(in the rows, 128 means zero)
Each named turn below is shown by a few rows before and after it. Which turns, in which order, take the first row of each later pair to the second? The first pair is answered.
Gov:
[119 114 136 143 140 113 138 140 156 126 128 138 142]  ->  [114 101 116 149 117 121 133 150 136 133 128 129 126]
[117 129 123 106 120 138 122 133 128 148 128 148 126]  ->  [112 130 127 100 124 136 127 139 139 141 128 149 127]
[140 129 136 130 138 119 134 116 144 110 128 149 135]  ->  [131 114 109 139 127 117 139 126 133 121 130 135 118]
mefov:
[109 101 122 124 159 105 158 126 134 137 127  99 123]  ->  [109 107 112 122 161 106 160 125 143 132 126 105 121]
[ 89 106 116 143  98 113 149 127 100 147 114 102 121]  ->  [ 93 114 111 147 113 119 148 121  99 120  90  94 104]
[131  87 115 188 166  85 148 107 124  89 146  43 133]  ->  [135  85 114 188 158  78 154 114 125  94 163  48 140]
[145 110 148 145 107 125 120 126 129 139 159 139 157]  ->  [136 130 170 132 132 133 103 116 109 152 124 114 148]
ruti:
[164 127 124 163 101 160 109 111 136 112 138 136 151]  ->  [148 135 110 149  90 176 108 119 134 108 124 154 135]
[164 135 151 149 128 103 103 147 116 129 134 140 140]  ->  [144 133 118 146 115 117  95 162 112 123 112 144 115]
[ 93 117  90 120 140 136 123 155 123 121 107 105 102]  ->  [108 138 160  88 166 140 138 139 143 148 122 123 150]
Vidod:
[118 148 135  97 128 143 127 162 143 126 134 170 120]  ->  [119 130 132 106 113 139 129 165 131 146 150 167 129]
[145 140 100 151 118 111  93 115 125  89 116 111 118]  ->  [139 163 122 126 131 124  87 112 134  86 102 134 119]
[135 128  96 140  93 133 118 140 110 133 105 124 105]  ->  [122 136 100 135 103 133 120 138 120 126  93 129  99]
[130 131 139 129 130 125 127 127 126 140 128 132 131]  ->  [132 119 133 133 133 114 127 133 122 143 133 118 126]
Pairs:
Between the rows of a pair lie 2 to 3 turns.
[110 125 127 106 113 130 153 135 147 136 132 181 124]  ->  [ 97 125 142 113 133 128 130 118  97 158  93 112 101]
mefov then Vidod then mefov
[133 129 138 133 130 145 112 114 102 134 107  88 126]  ->  [125 129 117 135 145 114 144 123 157  98 137 109 136]
Gov then Gov then mefov
[130 138 106 101 113 147 128 120  88 165 102 146  98]  ->  [165 160 152 110 159 127 143  93 126 129 119 152 136]
mefov then ruti then mefov
[139  99  71 161 110 118 122 148 124 109 139 126 126]  ->  [107 131 125  95 125 156 106 147 113 163  84 143 114]
mefov then ruti then mefov
[114 161 154  87 145 149 122 127 137 131 107 157 127]  ->  [131 156 128 118 114 157  92 118 101 118  93 143 116]
ruti then ruti then Gov
[ 79  98  73  91  74 156 121 148 122  91 159 106 118]  ->  [116 100 133 139 129 118 119 104 105  99 170  40 160]
ruti then mefov then ruti
[100 144 143  90 139 149 111 123 122 156 101 138 120]  ->  [105 148 156  92 151 139 116 119 127 164 106 138 129]
ruti then ruti then ruti
[133 130 182 112 126 120 143 120 137 179 163 141 173]  ->  [ 94 105  88 105  75 139 132 151 116 174 131 144 112]
ruti then ruti then Vidod
[106 101 132  66 134 128 177 150 183 139 150 165 129]  ->  [122  65 119 117 121  98 176 141 161 138 188 124 145]
Vidod then ruti
[ 97 118 117 118 129 112 127 111 115 144 134  80 127]  ->  [102 128  97 117 139 113 131 113 144  97 135 100 119]
Vidod then mefov
[103 142 132 130 118 132  84 123  96 138 112 124 116]  ->  [117 121 128 129  93 129  99 129 111 157 149 146 139]
mefov then mefov then mefov
[142 143 176 139 150 143 109 102 133 125 114 116 142]  ->  [116 147 149 112 134 163 103 122 126 127  89 139 113]
ruti then ruti
[100 132 112 116 136 149 102 131 100 117 107 108 103]  ->  [112 158 144 107 172 146 117 125 134  98 109 124 120]
Gov then Gov
[149 171 156 125 162 133 122 129 124 112  87 122 137]  ->  [137 170 150 107 138 158 115 136 119 138  84 148 131]
ruti then ruti then Vidod
[165 143 184 141 143 126 110 104 124 132 140 134 157]  ->  [146 103  89 172  93 124 103 128 105 108 139 123 117]
ruti then mefov
[145 119  91 143 111 131 139 134 144 120 161 150 148]  ->  [136 150  99 138 155 143 119 124 131  92  97 125 117]
mefov then mefov then mefov
[150 112 120 153  97 127 128 122 110 134 152 138 147]  ->  [147 135 161 142 130 131 123 107 108 146 128 120 153]
Gov then mefov
